In the data rows, the value 128 means zero.
What is the hidden score of each row? Scores go from 0 to 30, and 15 is about the middle. The score is a weighted sum of the row's numbers plus the product of two more (or one squared), each taken from its middle value.
[131 119 137 156 118 127 123 143 137 115 111 136 121 135 125 131 129 126] 13
[162  94 131 121 124 127 127 142 124 133 140 154 124  97  98  69 166 165] 11
[136 113 123 184 112 125 103 143 149 106  96 167 130 173 161 137 132 133] 11
[118 130 125 104 130 130 128 126 121 145 152 118 136 121 118 127 119 129] 15
[123 161 116   0 171 155 179  74 123 195 219 106 150  86 147  95 118 134] 26
[130 118 129 167 120 129 111 149 137 110  99 150 128 150 142 133 132 123] 13
[128 116 164 129 145 136 129 115 127 131 127 126 131 125 130 148 124 114] 15
[ 95 121 102 146  87 121  56 181 124 114 128 140 171 169  60 169 107 147] 12
[145 116 116 120 169 127 159 103 116 147 175 133 172 107 111 132 144 137] 12
[115 126 106 151 134 138 130 110 130  98 127 101 138 159 147 172  75 109] 19
[125 143 124 125 120 125 129 131 128 138 128 134 125 129 134 117 129 126] 16
[151   0 117 184 156 152 101 117 137  50 133 103 170 194 103 206  52 111] 19
[124 128 125 116 123 137 121 130 123 136 139 130 143 135 119 134 116 134] 18
[110 130 163 145 115 110 138 138  92  85 115  31  87  39   9 135 143 104] 13
[ 91 126 107 130  91 122  71 168 108 121 139 113 161 148  47 160 114 132] 14
[112 128 110 106 121 133  95 148 125 146 158 141 160 160 115 144 110 140] 11
[249  77 150  93 174 156 169 158 188 152 228  95 114  71 106  84  85  95] 23
[102 141 149 138 144 135 133 107 132 117 117 103 133 152 154 186  88  87] 16
[122 136 128 102 127 133 134 124 127 132 148 111 126 116 109 124 122 128] 17
[122 125 118 114 124 132 117 133 127 134 144 131 136 137 124 135 122 132] 15
[127 125 111 107 132 140 110 139 143 155 143 180 168 184 176 134 105 146] 11
[123 118 143 132 141 130 132 116 132 123 124 117 130 136 136 160 110 115] 14
[114 160  51 158 119 125 132 129 133  79 124  88 140 187 164 175  44 100] 19
[ 90 151  99  13 140 142 122 108 105 185 217 113 178 120  94 124  99 148] 17
[141 124 151 148 137 129 154 121 130 117 111 113 100 104 140 113 138 113] 19
[131 127 137 120 135 128 141 116 130 137 131 131 126 118 138 119 125 125] 16
[206  94 150 118 167 143 171 140 155 126 187 107 127  93 114  94  95 109] 19
[ 65 156 103 130 111 112  92 118  98 143  88 157 152 151 136 156 170 147] 10
[133 116 133 133 149 125 152 109 113 123 133 126 140 127 122 127 121 138] 10
[143 134 136 100 156 138 160 100 136 144 144 133 119 118 160 110 130 126] 18
[103 203  81 133 116 117 137 129 127 117 123  96 121 159 170 153  87 101] 17
[124 129 102 112 148 120 124 120 117 167 153 147 174 107 119 144 162 138] 13
[146 123 128 150 141 136 138 115 149 135 106 165 127 153 200 116 130 128] 15
[148 139 128  85  90 138  52 204 197 190 137 119  91 108 148 111 124  87] 22
[ 90 136 124 150 126 115 141  87  90 106  99 136 145 147 131 144 141 145] 11
[119 142 109  44 144 152 135 105 132 186 189 152 171 153 167 115  98 149] 20
[137 117 125 128 152 127 155 102 116 130 148 128 152 119 119 140 141 133] 14
[148 164  98 111 105 119 135 153 123 148 133 149 113 105 123  58 164 153] 19
[174 105 127 108 167 129 160 116 136 153 190 128 156  97 108 125 139 127] 12
[ 81 163 120 109  86 125  59 161 145 153  96 144 114 133 144 136 148 118] 17
[130 126 113 117 129 136 106 131 147 139 135 170 153 181 166 132 119 141] 12
[203  95 151 123 165 142 171 129 149 129 184 109 129 105 118 107  99 111] 20
[ 96 255  77 108  92 101 154 138 127 151 117 104 101 134 193 113 108 110] 17
[148 119 126 111 142 126 131 129 132 146 148 133 138 113 119 127 135 122] 15
[177  90 105 116 214 112 198  66  95 157 221 132 218  85  94 140 155 155] 5
[178 110 134 105 144 143 137 152 163 143 164 119 117 103 120 114 115 107] 20
[147 107 119 125 178 115 176  86  99 142 178 129 181 106 104 137 147 149] 6
[132 136  83  77 146 158 111 101 159 181 171 211 186 214 232 125 102 151] 22
[130 118  81 152 129 132 125 140 131  89 129 108 140 169 135 152  82 120] 18
[138 124 133 129 132 134 134 137 137 127 128 128 123 126 131 128 125 122] 16
[108 138 121  88 130 136 126 125 115 147 166 114 139 121  93 132 120 133] 17
[140 119 156 151 131 137 162 116 122  72 111 115 105 140 126 122  98 131] 23
[122 118 136 154 152 126 174  76  94  87 128 119 144 133 119 136 123 144] 13
[ 95 227 136 111 113 120 143 128 130 154 108 114 107 120 162 121 123 113] 20
[ 79 159 105 108  83 122  51 159 152 172  95 144 115 132 150 139 150 121] 17
[ 87 140 121 146 138 112 140  94  86 110 106 144 150 152 127 151 154 146] 7
[100 137 135 149 116 130 126 116 112 103  94 131 116 150 133 133 126 130] 17
[154 118 176 140 100 158 138 165 171  68  97  95  53 140 144  93  59 101] 27
[137 130 149 133 106 138 120 151 150 104 103 114  90 141 137 112  97 110] 19
[170 117 128 110 145 134 143 133 149 140 164 123 132 105 121 123 119 119] 19
[144 128 112 118 149 143 135 117 147 145 137 171 140 161 195 123 119 138] 18
[ 86 138 101  84  98 123  74 153 109 144 182 108 178 141  48 164  98 153] 14
[ 84 141 148 168 110 122 139 103  98  66  66 127 103 167 140 142 118 138] 20
[125 125 120 153 115 127 101 143 138 121 123 158 145 165 141 150 120 135] 16
[ 86 153 105 121 109 118  76 137 122 169 107 150 141 131 135 152 166 130] 14
[154 113 139 131 142 130 145 118 130 128 149 121 130 120 123 121 119 126] 14
[133 114 153 184 110 115 128 147 123  87  91  94  97 100  89 131 142 112] 12
[141 135 131 116 142 136 153 105 138 137 131 145 127 131 168 118 131 124] 20
[161 114 177 175 143 112 174 105 117  95  85  75  61  61 114 113 160  96] 19
[121 132 106  88 137 141 120 114 142 162 159 161 165 171 170 126 111 145] 13
[143 131 147 128 141 125 158 107 128 122 123 106  97  93 130 111 140 119] 17
[118 143 120 104 105 124  79 157 156 166 118 130 111 123 139 123 134 114] 14
[128 128 120 120 130 131 123 125 131 138 137 131 138 139 137 128 117 133] 13
[100 170 105 143 128 127 136 120 132 107 119  92 131 166 166 175  67  90] 17
[115 130 152 142 102 132 126 136 131  94  93 113  95 149 140 119  99 120] 15
[143 136  92  83 134 121  81 164 158 209 167 152 158  89 120 137 169 114] 15
[ 92 133 128 103 108 121 104 143  92 124 156  64 136  82  13 145 117 127] 14
[ 99 137 123  91 117 126 108 135 104 141 161 108 155 122  80 132 113 135] 14
[127 121 133 159 117 118 120 142 128 103 107 117 118 126 106 138 135 123] 9
[126 143 125  55 157 145 159 102 117 169 179 122 138 111 143 111 121 131] 25
[119 143 171  91 141 115 177 105  86 125 145  28  79  16  34 110 146  99] 25
[175  97 143 135 178 139 191 100 117 108 176 113 154 108 106 120 113 134] 15
[142 113 125 126 155 126 154 112 111 133 151 131 154 117 116 125 132 142] 12
[ 68 156  78 113 124 105  80 125 103 190 128 171 174 122 126 158 195 147] 8
[123 207 128 104 117 117 143 128 126 164 124 132 104  99 150  97 158 122] 21
[126 134 140 132 107 140 116 146 146 113 108 119  95 136 137 119 112 119] 20
[106 125 125 146 144 118 149  89  92 121 122 138 151 142 124 150 149 148] 10
[125 119 115 167 107 128  99 157 137 108 102 155 132 166 134 148 130 133] 13
[130 115 132 161 112 125 109 148 131 114 103 141 131 147 129 134 124 133] 11
[166 136  84 106 100 116 129 168 127 133 145 159 120  99 104  32 181 180] 10
[178  60 129 120 126 128 119 149 129 130 144 160 128  99  82  61 177 174] 9
[129 106 155 131 142 136 123 116 130 126 124 122 127 131 124 144 125 124] 12
[255  85 142  54 165 157 127 197 235 208 255  98 125  36 107  76  97  74] 21
[ 73 130  79 117  80 125  41 185 118 123 157 140 194 182  37 181  94 157] 20
[123 116 132 143 147 122 161  91  98 102 137 128 149 136 119 134 131 149] 8
[170 107 109 103 174 125 156 112 130 164 195 132 174  93 102 133 145 133] 12
[141 129 155 127 143 124 155 109 119 122 127  97  98  93 119 117 141 115] 15
[117 132 136 133 134 131 136 117 134 125 123 112 126 140 145 158  99 114] 16
[153 136 136  80 169 145 177  81 143 165 153 149 121 125 203  94 130 123] 22
[153  98 174 104 129 130 129 130 127 167 136 161 117  79  94  69 203 156] 12
[136 138 156 109  77 148  73 204 188 127  95 114  57 130 151  96  90  90] 21
[ 88 130 129 159 140 123 172  72  76  70 102 133 145 157 123 151 131 158] 17
[ 90 132 123 160 145 111 163  74  64  93 106 137 162 148 122 154 146 164] 6
[128 152  77 131 109 126 131 151 133 115 127 120 125 141 139 105 115 132] 21
[160 136  45 125  87 114 129 175 127 117 136 145 125 129 111  52 146 174] 18
[109 137 157 145  95 143 120 140 139  81  80 116  79 154 147 119  94 117] 24
[139 170 114 104 110 115 136 148 125 158 131 148 111  86 125  60 179 157] 12
[169 129 154  91  95 147  73 207 209 169 139 105  71 106 145  88  89  80] 20
[143 107 139 197 113 115 120 157 135  86  75 132 103 137 130 136 138 115] 10
[106 136 138 145 109 127 117 128 131 102  89 125 107 148 139 131 117 126] 17
[114 146 148  59 146 130 163 105  96 147 177  47 110  40  51 120 130 111] 24
[141 108 133 118 123 129 129 127 126 129 134 141 128 113 114 104 144 147] 15
[155 105 120 122 116 124 127 153 128 127 137 152 127 111 103  72 161 160] 10
[183 105 166 222 139 123 173 123 158  82  46 143  64 114 197 109 164 101] 16
[103 142 114 115 123 120  94 140 132 163 122 145 140 124 131 135 152 128] 10
[112 130 119 111 121 128 108 137 127 130 147 117 147 133  99 138 116 130] 10
[162 103 170 240 123 103 150 147 128  58  39  95  59  85 111 127 166  92] 14
[115 182 117 123 121 122 134 126 127 136 122 115 119 132 151 121 113 116] 16
[139 111 138 145 161 129 179  80 100  99 152 122 144 131 116 133 122 142] 13
[127 149 118  73  79 129  23 230 207 208 123 131  91 107 152 110 132  88] 13
[163  50 216 104 148 137 117 132 123 165 136 164 127  71  83  80 201 156] 11
[100 123  97 147  86 122  56 183 130 119 132 149 174 184  80 170  99 151] 12
[153 134 145 108 164 140 170  85 146 154 135 150 115 135 204 101 129 122] 18
[102 164 135   1 157 141 172  72  95 183 208  60 135  52  79 104 115 123] 27
[156 118 162 155 144 126 176 116 130 101  94  94  70  78 128 110 157 100] 23
[104 143  96 114 134 116 102 115 117 176 134 152 158 121 129 160 177 136] 14
[141 146  93 124 112 122 131 144 131 122 129 135 125 130 125  93 132 143] 15
[103 124 102 119 110 136  81 152 136 138 147 162 172 186 124 148 104 149] 10
[175 128 196 128 183 124 230  67 119 117 107  62  45  18 151  78 166  89] 28
[108 123 118 130 103 122  90 148 123 120 138 122 150 144  85 150 116 130] 10
[135 119 156 148 126 132 148 113 120  88 111 113 109 140 133 118 103 130] 14
[ 80 145 104 141 137 104 128  95  80 140 117 152 172 142 126 167 175 158] 4
[ 93 200 115 127 125 123 139 115 130 124 113  97 123 144 168 164  86  98] 21
[112 145 122 115 101 124  81 158 145 162 106 133 111 129 140 126 134 116] 16
[110 150 136 122 130 132 134 123 134 140 120 125 113 125 136 140 133 113] 20
[215 100 132  81 151 144 118 178 190 190 206 110 129  68 120  95 104  95] 23
[117 243  94  89  88 105 148 152 131 168 129 138  99  95 151  46 168 143] 15
[114 147 134  52 146 138 150 103 110 160 180  99 135  88 100 113 119 126] 21
[114 118 133 149 148 117 168  75  85 103 126 133 153 137 120 141 140 150] 10
[120 143 149 123 137 131 132 122 127 140 123 117 120 120 143 145 126 116] 14
[146 123 145 123 119 143 125 140 153 111 126 111  98 124 136 107 102 117] 19
